128 stands for zero in the data rows.
Here are some points:
[ 87 158 102 114 139 156 139 135 143 160 105 139]
[142 140 150 149 119 175 145  89 121 132 135 115]
[141  75 169 128 143 122  89 172 110 105 167  87]
[ 86 140 116 107 153 144 137 130 129 146  89 159]
[ 93 129  75  85 156 134 144 135 148 126 100 149]
[127 156 110 104 152 135 128 114  96 145 120 137]
[136 102 155 147 114 112 141 131 124 126 141 122]
[ 90 120 110 139  89 113 152 121 117 147 141 138]
[121 125  99 119 149 130 122 126 100 162 128 134]
[134 171 116 103 140 145 121 142 119 173  86 117]
[113 166  98 137 130 133 140 123 141 138 118 128]
[106 127 154 115 100 140 126  85 130 132 117 119]
[144 118 137 144  99 138 142 135 132 137 141 128]
[121 167 123 133 136 118 144 116 139 164  95 112]
[116 140 114 138 134 119 111  78 124 151 110 132]
[159  88 180 160 115  95 103 181 107  82 183  99]
[139 151 133 127 140 148 123  88 140 155 126 120]
[124 151 102 118 127 116 122  95 151 143 115 127]
[119 168 129 136 141 135 159 123 151 120 123 139]
[142  83 182 164 127  90 118 189 109 104 178 119]
[119 167 122 122 142 142 117 128 119 136 115 138]
[104 140  99 132 125 102 116 105 126 151 129 124]
[180  70 174 174 115  92  74 221  78  45 233 102]
[123 162 121 122 130 159 140 102 136 148 116 121]
[133 116 155 170 112 140 155 131 127 115 152 120]
[154 108 132 146 119 151 146  94 102 122 183 116]
[125 128 121 137 134 122 118  93 153 107 102 132]
[125  76 204 153 129  71  49 195  62  42 211 120]
[ 95 116  85  99 166 109 164 122 143 136  92 168]
[109 164  97 123 131 170 172 127 150 139 120 128]
[109 146  96 126 137 121 137 127 159 138 105 121]
[114 136 138 133  98  95 156 117 133 130 134 143]
[171  86 138 146  85  87 146 185 134  78 164 134]
[133  81 137 134 125  98 160 119 121 113 158 113]
[ 98 137 105 123 153 144 134 148 133 140 108 149]
[ 93 179 113 119 123 156 125 150 127 162 110 118]
[102 150 115 125 119 139 149 116 169 127 117 127]
[138 133 112 119 108 117 110 112 145 149 107 109]
[119 153 119  86 143 120 153 122 120 156 106 134]
[123 148 123 118 120 120 112 131 121 142 111 149]
[169  96 156 165 119 107 114 172 100  92 194 138]
[131 145 138 122 129 142 169 110 190 133 139 128]
[137 138 114  94 132 117 130 137 125 164  85 114]
[ 96 126 124 102 153 129 112 116 127 127 102 113]
[124 169 125 131 133 123 134 114 104 136 116  95]
[ 84 138 137 148  95 114 131 100 121 134 126 121]
[172  84 164 173 108  93  85 171 108  87 189 124]
[ 85 138  75 119 143 158 145 118 136 112 123 132]
[170  66 187 167 138 107  73 188  58  62 227 158]
[ 66 127  89  69 173 141 156 142 117 144 102 143]
[145  88 174 156 117  84 124 175  98 108 160 132]
[ 95 135 146 162 117 152 152 118 142 109 145 143]
[107 161 110 112 127 150 156 135 141 134  82 153]
[121 108 123 123  99  98 164 130 117 118 153 104]
[104 130  87  68 149 165 154 151 120 150  69 114]
[106 172 108 139 159 173 168 132 146 126 119 153]
[149 118 137 128 110 141 152  97 154 133 151 129]
[132 150 120 143 105 134 145 137 147 119 127 142]
[110 120 120 160 113 133 130  98 109 136 140 126]
[121 126 116  77 149 127 152 123 101 150 100 134]
[136 136 110 104 139 147 120 112  90 141  91 128]
[ 97 128 137 142 144 107 113  90 118 164 135 121]
[122 124  78 117 143 151 140 126 111 142  95 128]
[121 134  96 114 158 130 147 120 111 173  94 116]
[106 134 109 105 162 141 118 109 125 138  86 134]
[110 178 129 124 138 115 114 131 134 145 146 120]
[154  99 158 154 126  90  99 138  91  92 168 103]
[143 138 107 114 140 120 126 150 103 164 125 122]
[142  95 139 148  93  92 163 159 117 110 145 119]
[161 100 179 125 123 145 122 129 146  97 154 128]
[ 88 172 113 129 148 163 142 154 153 127 119 145]
[121 134 126 103 132 130 135 111 130 154  97 143]
[156  84 188 177 114 101  57 183  98  65 207 119]
[ 76 126  86 109 142 153 147 153 136 143  98 168]
[123 154 106 135  93 147 136 104 132 155 107 129]
[147 103 177 120 119  94 115 173 146  81 178 134]
[153 128 119 141 136 149 128 132 100 158 109 126]
[ 90 129 102 107 149 166 130 155 145 135 101 139]
[114 139 130  99 161 140 154 105 113 162  83 122]
[119 178 115 111 154 163 151 144 159 144 107 149]
[126 130 102 124 107 121 119 123 134 131 109 142]
[163 111 155 145  97  99 134 146 111  63 157 138]
[137  77 196 148 135  98 100 189  90  74 183 138]
[128 153 117  93 142 144 133  97 129 165 109 117]
[109 132 128 138 116 112 128  89 130 143 151 132]
[104 151 125 136 130 147 124  96 131 136 120 143]
[ 90 148 120 136 120 134 111 117 122 147 114 106]
[157 102 186 154 124 101  75 150 143  99 171 104]
[144 148 111 125 123 137 116 115 113 159  99 121]
[121 162  94  93 147 125 159 141 140 155 114 116]
[151  87 162 145 115 121 111 114 103  82 143 147]
[108 129 105 119 151 145 140 108 121 135  91 137]
[210  99 193 153 127  67  73 220  87  66 212 118]
[163  81 142 163 107  90 106 191  62  88 182 131]
[111 147  84 115 129 133 136 116 115 147  97 122]
[103 163 117 115 147 151 151 147 164 134 123 141]
[112 135 124  87 145 135 136 102 120 152 114 136]
[113 161  67 116 116 161 132 120 130 135 105 154]
[165 124 137 156 127 135 113 122 119 111 176 117]
[129 120 106  89 124 140 142  99 128 144  84 132]
[107 103 139 133 123  91 135 101 133 144 133 125]
[147  93 150 159 150  80  82 192  75  51 170 113]
[134 125 133 145  95 108 113 141 140 118 165 137]
[157  80 154 145 123  93 143 151  93 120 143 105]
[106 140 112 139 121 118 126 138 142 162 119 121]
[154  92 152 172 117 147  85 125 121 100 156 115]
[120 168  95 125 154 156 128 145 130 148 116 144]
[123 149  84 124 109 166 120 139 153 155 124 127]
[113 169  93 137 137 144 163 118 142 131 124 132]
[129 147  87 162 116 129 108 128 171 118 129 121]
[131 158 102  97 140 141  94 120 112 138 117 112]
[172  79 162 149 104 109 132 117 119 131 159 137]
[ 84 109  95  96 165 131 139 114 146 132 111 162]
[116 142 112 118 141 108 139 159 110 178 104 127]
[149 107 128 148 146 145 105 121 134 110 138 126]
[116 138 121 125 143 139 134 103 153 146  96 120]
[132  96 165 162 134 136  40 167 114  55 184 136]
[129 123 116 182 101 151 145  99 138 150 157 116]
[125 157 104 126 115 153 137 113 175 128 113 121]
[139 143 130 134 138 140 148  92 157 138 120 126]
[ 93 153 120 148 107 131 102  93 124 120 142 116]
[154 105 171 138 117 103 107 164 100  79 177 147]
[118 160 106 120 129 179 173 135 172 140  83 134]
[154  61 173 143 122  73  47 202  64  65 197 113]
[127 163  90 113 137 121 133 128 152 136  99 123]
[137 119 121 130 119 143 147  96 195 133 128 130]
[161 115 156 142 134 109 141 103 156 124 151 145]
[179 107 168 191 128  87  96 162  99  80 197  96]
[108 136 100 131 118 150 126 125 124 133 117 117]
[110 138  99 131 142 127 135 139 174 125 103 150]
[109  99 143 136 132 109 148 124 155 102 119 101]
[137 111 137 159 111 140 146  93 147 125 149 138]
[131 130 135 135 115 121 125 110 137 126 121 126]
[114 166  68 109 137 146 125 141 103 152  97 122]
[135 149 133 142 119 139 147 104 119 144 110 137]
[159 116 159 160 150 123  79 149 113  98 164 125]
[115 135 120 168 113 128 123 100 169 151 142 124]
[128 166 146 132 141 148 102 106 147 140 117 129]
[129 148 101 129 134 133 110 158 147 144 113 148]
[152  63 169 152 125  82  79 181  80  58 185 146]
[132 138 124 117 126 121 168 109 128 156 110 124]
[ 74 113 107 103 144 156 116 146 156 153  89 148]
[116 118 132 167 127 100 136 111 136 113 127 135]
[117 168 147 122 144 154 129  94 154 143 126 139]
[152  48 170 145 129  91  85 203  92  60 203 109]
[131 152 130 126 130 131 117 128 133 164 100 128]
[108 141 122 138 118 123 104 109 130 148 105 116]
[115 108 132 154 115 108 171 119 113 123 138  99]
16 more points follow, each with its number after it:
[119  91 184 145 120  71  82 156 109  95 166 145] 0
[156 114 115 102 133 140 103 112 144 158 104 133] 1
[139 132 109  90 125 123 156 145 116 150  88 140] 2
[149 155 122 116 141 140 120 109 147 161  96 125] 3
[133  95 155 118 114 103 137 117 144 100 156 140] 4
[173  81 176 149 122 101 100 146 113  87 168 106] 5
[121 164  85 138 138 143 146 132 115 132 108 131] 6
[180  89 166 187 141  83  90 180  97  61 203 121] 7
[163  55 189 163 123 111  30 198  86  55 216 106] 8
[136 156 137 121 125 181 157 127 172 112 104 137] 9
[117 154 127 154 144 132 129 104 134 152 131 129] 10
[175  63 144 159 110  93 115 188  97  94 159  97] 11
[146 139 121 129 159 125 145  96 131 148  97 137] 12
[130 139  97 134 116 126 139 105 118 146 127 125] 13
[121 115  97  95 128 137 137 139 117 156 106 122] 14
[140 167 121 104 132 114 115 113 117 148 102 136] 15
Which three of these numbered points are nearest to each point below by angle, seen from the average point of the first points? Their numbers follow each, nearest first.
[159 120 157 125 112 108 146 105 160 117 157 143] > 4 5 0
[132 126 151 127 115 111 129 103 168 121 138 143] > 4 9 0
[124 164 108 121 129 103 107 123 124 144 103 147] > 15 3 6
[147 103 145 136 126 111 150  97 153 113 140 123] > 4 5 12
[135 109 182 149 136  89  86 161 129  89 153 134] > 0 8 7
[146  84 169 143 107 132  73 171 111  91 170 129] > 8 5 7
[125 155 129 149 134 124 128  83 139 152 146 113] > 10 13 3
[176  84 154 174 117  92  92 199  74  59 198 116] > 7 8 11
[180 107 149 155 134 112 105 169 123  83 183 154] > 7 8 5
[154 110  96 114 130 134 125 121 139 153  95 145] > 1 14 2
[100 162 133 153 134 140 144  76 134 128 113 116] > 10 12 13
[135 177  77 119 133 152 146 145 136 136 102 121] > 6 3 2
[123 131 114  96 113 140 107 121 148 137 123 144] > 1 3 14
[146 153 116 120 143 169 121 114 144 161  83 127] > 3 1 12
[ 93 177 141 137 123 143 133  90 121 141 142 115] > 10 13 15
[167  91 168 164 112  92 126 173  79  90 207 133] > 7 5 11
[164  80 142 168 118  93 143 173 125 107 146 123] > 11 7 5
[156  78 190 133  89 113  41 213 104  79 227 127] > 8 7 5
[149  87 192 165 121 137  55 180 114  79 192 147] > 8 7 5
[129 135 148 118 116 177 154 100 140 103 124 146] > 9 4 12
[150 160 112 122 135 127 112 135  93 154  91 129] > 15 3 2
[123 116 147 144 103 106 151 108 125 119 145 136] > 4 0 5
[125 130 128 124 127 112 140 134 137 117 139 126] > 4 0 7
[145  80 136 141 100  90 146 162 119 104 153 118] > 11 5 7
[136 156 145 118 111 126 116 118 117 142 107 134] > 15 3 2
[118 171 140 134 130 163 163 117 191 119 108 126] > 9 3 10
[106 162  92 114 120 159 132 136 124 124 108 132] > 6 14 9
[ 99 147 124 132 131 129 135  98 152 151 127 138] > 10 3 12
[168 140 114 131 142 128 149  93 117 153  98 133] > 12 3 13
[117 162 113  94 136 123 139 107 109 139  98 137] > 15 2 12
[129 153 110  82 131 113 160 132 135 149  95 150] > 2 15 14
[130 149 146 146 153 113 144  89 135 104  93 131] > 12 10 3
[137 106 105 150  92 122 139  99 109 124 129 119] > 13 11 4
[115 137 119 110 172 142 164 104 134 137 102 119] > 12 3 6
[ 97 132 132 143 125 130 125  99 121 147 140 134] > 10 13 12
[120 115 118 150  97 115 157 118 125 143 137 129] > 13 4 10
[ 92 106  97  92 138 166 137 138 119 156  84 122] > 14 2 1
[129 147  79 128 109 117 121 115 131 150 117 128] > 13 6 15
[ 96 186  76 118 169 183 148 152 112 163  95 125] > 6 14 3
[127 141 129 161 108 147 134 127 169 117 121 131] > 9 10 3
[102 139 100 138 122 164 152 136 179 114 127 139] > 9 6 10
[ 83 171  97 114 164 172 137 126 116 145 101 136] > 6 14 10
[132  92 183 138 121  70  89 161  95  78 179 124] > 0 8 5
[160  61 182 160 118 119  53 189 102  62 200 130] > 8 7 5
[ 90 124  74  95 143 158 133 142 119 153 109 150] > 14 6 2
[111 141 131 162 130 123 144  99 144 122 154 106] > 10 13 4
[127 135 106 119 138 121 148 129 128 135 102 148] > 2 12 6
[147 155 138 116 125 155 146 113 151 128 130 122] > 9 3 12
[140 113 150 152 139  89 137 156 130 117 178 111] > 7 5 11
[116 159 131 119 105 122 123 124 129 123 127 123] > 15 13 9
[111 126 121 133 109 133 133 100 120 137 136 130] > 13 10 14
[134  89 180 144 115  78 104 167  88 103 133 123] > 0 11 5
[106 164 117 134 118 153 195 131 176 124  97 147] > 9 6 2
[134  73 129 167 110  84 127 177  96 104 154 111] > 11 7 5
[152  75 145 170 136  96 105 170 124  77 181 118] > 7 8 5
[130 120 113 109 111 137  88 110 113 164 114 121] > 1 14 15
[111 122 134 117 109  95 130 116 148 117 140 136] > 4 0 5
[130  79 123 147 121  95 161 146 117 141 154 111] > 11 5 4
[171 102 174 141 139 138 113  93 121 100 150 122] > 5 4 7
[119 145 123  95 127 135 167 112 119 148  87 141] > 2 12 14
[163 100 145 152 116 101 118 120 138 113 143 121] > 5 11 7
[133  75 174 141 119 111  38 156  89  62 203 122] > 8 0 5
[134  47 205 130 113  66  60 184  98  58 203 154] > 0 8 5
[108 139 130 142 123 142 126 126 156 114 120 114] > 9 10 3
[141 165 148 138 104 139 137 109 178 113 146 111] > 9 10 3
[152 137 113 154 113 152 145 113 174 109 154 164] > 9 4 10
[117  90 125 156  95 114 167 153 108 124 175 119] > 11 7 4
[137  61 194 162 128 130  57 187 101  39 196 131] > 8 7 5
[132 131 117 111 152 130 156 107 119 164  89 146] > 12 2 3
[122 113 103 108 118 150 131 107 158 136 102 156] > 1 9 14
[169  61 172 193 130  81  93 208  52  70 180 130] > 7 11 8
[122 115 155 116 119 108 140 112 142 138 123 129] > 4 12 1
[113 120 134 117 103 115 102  84 143 141 119 120] > 1 3 15
[135 157 110 125 132 138 124  96 153 174 110 131] > 3 10 12
[129 177  94 131 145 145 146 111 141 127 120 131] > 6 10 3
[155  83 151 157 102  96 146 172 114  92 163 126] > 11 7 5
[ 99 123 147 154 115 148 131  83 147 148 117 130] > 10 9 12
[182  95 190 138 106 102  89 139 131  94 148 140] > 5 0 8
[ 95 112  69  84 140 165 136 118 117 166 103 150] > 14 2 1
[178  76 155 144 126 118  54 171  84  77 189 133] > 8 7 5
[123 145 108 104 146 142 167 127 121 143  65 120] > 2 14 12
[ 99 168 123 108 127 135 116 132 113 140 111 123] > 15 6 3
[146  78 166 138 107  65 119 160 117 104 163 147] > 0 5 11
[125 124 150 127 113 103 152 107 133 134 129 129] > 4 12 13
[159 109 158 152 116  83  99 182  97  81 171 111] > 7 11 8
[117 112  94  78 133 137 140 109 126 162  96 116] > 14 2 1
[116 172 113 120 132 141 130  97 152 164 102 122] > 3 10 15
[135 137 114 146  96 141 124  97 127 131 157 121] > 13 10 4
[143 156 129  90 115 117 131  96 123 148 114 121] > 15 3 2
[165  76 171 144 103  68  93 149 122  81 183 108] > 5 7 8
[140  98 160 147 122  97 112 136 105  97 142 143] > 0 5 7
[154 110 164 157 108 104 107 141 132 103 134 117] > 5 7 11
[105 128  81  81 147 139 118 133 124 138 101 125] > 14 2 1
[176 114 180 140 123 132 136 112 125 138 158 121] > 5 4 7
[176 114 170 153 114 116 137 109 119 106 172 111] > 5 7 4
[142 162 110 101 132 153 125  91 136 161 104 126] > 3 15 1
[126 129 127 111 113 130 141 125 138 157 106 144] > 2 14 3
[123 139 113 144 133 133 129 126 143 150 132 150] > 10 3 6
[120 156 104  88 133 139 166 129 134 153  95 125] > 2 14 6
[139 147 128 118 145 123 133  88 143 124  93 135] > 12 3 15
[122 144 117 115 130 131 124 120 140 143  91 118] > 3 15 1
[141 104 122 152 116 139 151 128 120 130 138 132] > 11 13 5
[155  99 195 153  91 122  96 136 153 105 153 120] > 5 8 0
[138 138 110  92 153 127 145 128 142 141  73 143] > 2 12 3
[129 124 128 141 119 134 168 122 164 106 125 111] > 9 4 12
[148  82 167 127 136 117  84 176  93  86 166 122] > 8 5 7
[118 148 136  74 152 143 179 139 112 154  96 118] > 2 14 12
[139 156 114 132 131 117 125 128 133 136 125 161] > 15 6 3
[ 90 129  68  89 158 144 114 161 125 155  91 150] > 14 2 6
[114 115 137 121 129  93 137 121 136 106 142 150] > 4 0 5
[117 127 109 153 101 130 154 111 147 134 127 118] > 13 10 9
[121 126 133 141 100 128 145  93 107 138 119 109] > 13 10 12
[147 102 157 137  99 120 112 128 143 117 155 104] > 5 8 4
[141  54 181 151 142 106  64 165 108  71 196 101] > 8 5 7
[120 131 104 150 165 151 111 110 137 138 133 119] > 10 12 3
[127  98 128 162 117 108 110 142 121  89 158 116] > 7 8 11
[110 167 119 141 125 135 119 114 152 135 128 120] > 10 3 6
[108 126  99 100 157 149 128 129 134 155 121 134] > 14 1 2
[ 87 152  90 143 131 165 145 138 139 123 106 138] > 6 9 10
[136 139 100 119 108 136 112 106 114 143 120 107] > 13 15 1
[121 133 100 157 119 140 115 113 116 128 129 115] > 13 6 10
[100 140 130 132 127 123 125  86 130 139 123 125] > 10 13 12
[100 146  81 124 150 153 149 128 127 149 112 130] > 6 14 13
[112 148 100 136  96 140 128 120 132 158 111 124] > 13 6 3
[135 145 155 143 131 150 167 114 163 132 143 139] > 9 10 12
[138 133 145 141 144 128 139  98 143 111 107 134] > 12 9 3
[128 103 162 149 104  98 136 124 110 144 140 127] > 0 5 4
[ 95  89 146 134  97 112 148 112 141 125 128 130] > 4 0 5
[127 158 131  89 134 128 131 110 134 137 128 137] > 15 3 12
[136  84 136 159 112  85 124 153  87 100 165 102] > 11 7 5
[116 142  93 124 120 139 121 114 122 143 124 129] > 13 6 14
[104 138 142 136 129 135 141 101 130 147 116 119] > 10 12 3
[124 140 120 135 109 134 135  97 144 132 127 130] > 13 10 9
[175 115 145 171 121 137 142 150 127  98 196 106] > 7 5 11
[114 119 128 129 115 120  99 105 150 148 123 135] > 1 3 10
[106 117 150 138 128 119 140 107 136 112 139 111] > 4 5 0
[131 158 103  86 139 136 138 100 112 139  99 142] > 15 2 12
[155  90 162 141 117 106 123 132 148 110 156 111] > 5 4 11
[146  70 142 151 107  79 118 141  97 118 148 107] > 11 5 0
[114 141 127 146 122 111 100 124 129 154 140 144] > 10 15 0
[115 165  86 131 130 146 128 123 141 136 124 135] > 6 13 10
[127 144 128 138 125 128 111 108 147 125 108 123] > 3 10 15
[144  71 170 172 130 116  54 150 108  86 201 115] > 8 7 5
[165 134 140 125 112 145 145 121 146 130 138 149] > 9 4 3
[140 123 122 150 119 146 161  86 134 147 135 114] > 13 10 12
[130 116 114 144 105 117 140 112 131 123 135 124] > 13 4 11
[155  90 188 123 127  72 124 153  97  89 137 138] > 0 5 11
[135 119 136 112 130 132 122 117 116 153 103 127] > 1 3 14
[155  88 148 155 111 131 119 127 124  92 158 116] > 5 7 8
[109 157  87 136 129 135 144 126 145 141 114 136] > 6 13 10
[104 106  64  98 153 158 113 129 133 129  88 123] > 14 1 6
[122 149 125 122 116 117 108 123 131 148 131 122] > 15 3 13
[127 124 117  81 131 129 173 103 118 173 107 156] > 2 14 12
[159 110 170 135 121  81 102 164 103  93 161 146] > 0 7 5
[148 147 118 109 155 121 144 113 117 145  93 127] > 12 15 3
[130 145 130 105 110 104 131 120 135 142 109 139] > 15 2 3
[138  82 202 169 137 122  60 178  74  62 188 119] > 8 7 5
[132  98 132 140 137 101 143 105 121 111 144 140] > 4 5 0
[103 110  93  94 145 135 138 126 142 145 109 137] > 14 2 1
[118 153 113 114 148 123 164 107 131 141 110 115] > 12 6 3
[109 134 103  84 159 160 114 124  96 173 110 148] > 14 2 1
[141  98 133 173  99 133 163 129 115 142 159 111] > 11 5 7
[118 142 121  85 135 137 143 138 139 154  89 134] > 2 14 3
[136 132 132  91 145 101 151 124 138 172  81 140] > 2 12 3
[108 114  89  90 142 153 153 121 126 152  90 133] > 14 2 6
[129 152 121 125 130 134 119  96 143 141 111 122] > 3 15 12
[140 144  91  94 147 121 146  91 127 158  97 146] > 12 15 3
[141 102 209 147 138  87  87 168 114  86 173 117] > 0 5 8
[155  90 154 120 144 125  70 157 122  81 203 130] > 8 7 5
[123 171 134 103 122 126 123 101 138 123 100 129] > 15 3 9
[146  76 177 156 117 116  93 123 126  79 168 109] > 5 8 7
[117 154 126 145 118 142 119 102 131 123 127 113] > 10 13 3
[127 143 154 132 121 107 152 124 137  96 142 154] > 4 0 7
[ 85 136  83  97 135 159 113 136 120 147 112 133] > 14 6 2
[130 138 103 104 155 107 126  91 138 154  88 137] > 12 3 15
[145 126 162 143 113 114 139 117 144  98 156 144] > 4 5 7
[116 113 127 117 116 128 156  94 126 116 148 143] > 4 13 9
[144 103 146 151 109  87 112 192  97  92 200 134] > 7 8 11
[110 131 104  78 137 112 166 112 111 153 103 160] > 2 14 15
[162 101 141 159 108 113 118 159 123  99 149 103] > 11 5 7
[137 138  95 102 122 132 145 120 109 151  92 140] > 2 14 15
[115 149 109 101 138 162 150 145 160 132  96 131] > 9 2 6
[122 127 110  98 116 131 158 120  98 164  66 134] > 2 14 15
[136  99 132 133 119 121 131 124 163 105 117 130] > 4 5 9
[ 89 124  76  78 149 138 144 150 112 160  89 137] > 14 2 6
[167 106 144 149 114 105 115 155  90  74 168 120] > 7 5 11
[ 84 126  80 100 133 160 151 134 153 149 127 126] > 14 6 2
[118 161 103  90 132 139 154 145 102 168  91 134] > 2 14 6
[108 175 133 136 117 154 143 110 160 126 121 139] > 9 10 3
[165  66 184 145 134  59 100 195  70  79 211 140] > 7 0 8
[103 135  99 108 157 130 127 125 114 165  97 130] > 14 2 15
[143 134 134 125 135 111 116 109  89 148 100 106] > 15 12 3
[120 155  99 108 152 124 168 112 168 142 103 129] > 12 3 6
[117 141 129  96 160 152 158 149 107 145  76 127] > 2 14 6
[171  85 172 159 122  92  89 182  96  90 194 114] > 7 8 5
[163  59 183 143 123  96  53 177 101  71 179 137] > 8 5 0
[126 151 111 133 132 149 115 113 147 133 102 127] > 3 9 6
[140 110 129 154 103 124 162 130  96 116 143 114] > 11 5 7
[164  86 186 164 111 110 112 158 105  79 156 117] > 5 7 8
[164  64 170 171 113 116  59 181  90  48 171 111] > 8 5 7
[164  61 204 132 105  67  95 167  71  81 162 150] > 0 5 8
[110 136  88  91 173 130 143 102 118 126  87 151] > 12 2 14
[107 133  86  74 162 133 115 130 116 146  91 134] > 14 2 15
[133 144 107 126 120 149 137  97 119 148 107 133] > 13 3 12
[132 139 105 108 113 151 136 127 113 131  97 150] > 2 14 6
[189 124 162 166 109  92 109 161  97  63 153 120] > 7 5 11
[165  72 154 163  98  83 132 162 121 104 166 120] > 11 5 7
[142 107 116 103 137 121 135 101 141 168 114 131] > 1 12 3
[147 140 114 104 102 142 100 115 125 160 113 133] > 1 3 15
[103 161  83 119 142 147 135 165 118 140  86 140] > 6 2 14
[123 109 130 149 122 120 122  86 145 103 151 129] > 4 5 0
[124 158 104 139 130 138 138 123 108 152 102 130] > 6 13 15
[154 119 143 164 123 117 142 140 109  79 137 111] > 7 5 11
[121 126 138 125 122 172 160  87 116 163 103 125] > 12 3 13
[149  68 189 160 113  97  53 192  65  57 189 136] > 8 7 0
[128 115  99  89 165 158 138 136 120 155  77 121] > 14 2 1
[124 149  98 128 153 139 142 121  93 145 102 131] > 6 12 13
[137 152 122 112 130 135 123 118 127 159  94 117] > 3 15 1
[144 148 120 109 132 144 119 115 126 149 124 125] > 3 15 1
[117 110 111 128  99 125 105 110 154 139 141 135] > 1 4 13
[123 141 102 136 134 127 143  99 108 134 110 121] > 13 6 12
[141 108 172 154 128  97  87 164 101  82 162 145] > 0 7 8
[102 122 113 169 115 135  91 108 156 180 117 121] > 10 3 1
[136 143 143 119 126 126  99 100 113 138 100 129] > 15 3 1
[119 110 160 170 126  89 147 128 109 117 153 120] > 0 7 5
[127 139 122 109 139 136 150 106 120 154  95 117] > 12 3 2
[141 110 157 142 119 126  90 164 124  96 182 138] > 8 7 5
[133 148 119 117 121 121  88 120 124 150 103 123] > 15 3 1
[103 122  95  97 123 159 102 165 114 131 105 144] > 14 2 6
[127 176 137 123  97 129 119 104 130 152 123 145] > 15 3 10
[102 172 103 133 151 164 139 132 141 141 120 146] > 6 10 9
[ 99 126 111 135 110 160 133 140 162 140 115 136] > 9 14 6
[145 132 134 115 120 111 131 137  93 164  93 136] > 2 15 14
[126 142 114  88 156 138 167 119 113 160  91 133] > 2 14 12
[106 187  88 127 132 152 147 122 156 137 104 123] > 6 9 3
[114 157  99 100 136 138 146 165 116 144  82 124] > 2 14 6
[171 103 170 134 126 108  99 150 136 115 154 139] > 5 8 7
[114 131 148 141 101 110 166 131 141 129 147 122] > 4 0 9
[ 89 159  90 109 146 165 151 154 123 137 100 137] > 6 14 2
[113 164 124 137 117 125 108  87 143 152 131 156] > 10 15 3
[118 145 103 132 149 165 124 126 145 163 100 120] > 3 6 10
[100 181 131 130 135 157 139  99  98 161 126 126] > 10 6 15
[117 157 112 110 133 119 124 137 100 167 124 135] > 15 14 2
[161  93 186 142 126 139 120 123 158 106 140 113] > 5 4 8
[141 169 120 121 140 136 111 137 103 149 148 141] > 15 6 3
[139 154 120 127 125 102 147  93 154 140  98 131] > 12 3 15
[124 117 117 101 158 134 166 119  94 145  79 135] > 2 14 12
[135 101 170 150 138 108  80 157 109  80 160 155] > 0 8 7
[139 156 117 111 148 166 126 137 125 153 112 140] > 3 6 15
[141  84 183 127 130 113  89 136 147  86 148 142] > 0 5 8
[126 145 120  74 150 119 162 126 101 182  88 122] > 2 14 15
[ 85 112 104  77 156 117 156 107 124 139  86 101] > 14 2 12
[124 158 127 122  98 158 116 113 135 171 113 120] > 3 15 13
[153 119 135 138 124 119 151 115 155 126 147 127] > 4 5 9
[142 137 134 140  89 106  88 116 142 140 133 120] > 0 1 5
[150 109 175 152 148  92  73 187  76  68 195 159] > 7 8 0
[140 167 104 126 125 142 117 101 131 154 109 111] > 3 15 13
[106 134  97  79 142 124 121 109 122 160  86 126] > 14 15 2
[110 112 120  95 148 122 161 113 120 165  63 136] > 2 14 12
[ 96 138  99  88 172 158 108 137 131 170 107 135] > 14 3 1
[155 128 117  94 124 120 138 112 160 151 123 144] > 1 3 2
[167  99 178 143 130  88  95 166 100  70 219 110] > 7 5 8
[126 168  96 114 134 155 121 131 112 140 148 126] > 6 13 15
[153 126 126 141 108 149 139 113 150 118 140 119] > 9 4 13
[167 127 131  98 139 131 153 121 123 145 101 141] > 2 12 1
[170  64 172 156  82  68 151 173 115 113 149 126] > 11 5 7
[159 104 167 152 131 116 147 102 146  98 150 152] > 4 5 7
[107 171 112 170 126 163 138 115 136 151 123 129] > 10 6 13
[124 160 126 105 129 139 139 115 146 151  90 136] > 3 15 12
[156 104 167 158 122 108  93 171  90  74 184 131] > 7 8 5
[125 156 151 131 124 143 158 124 155 143 129 108] > 9 10 3
[140 108 153 154 129  94 107 159  89  92 145 135] > 7 0 8
[156 136 154 164 122 133 146  89 121 107 124 122] > 12 5 10
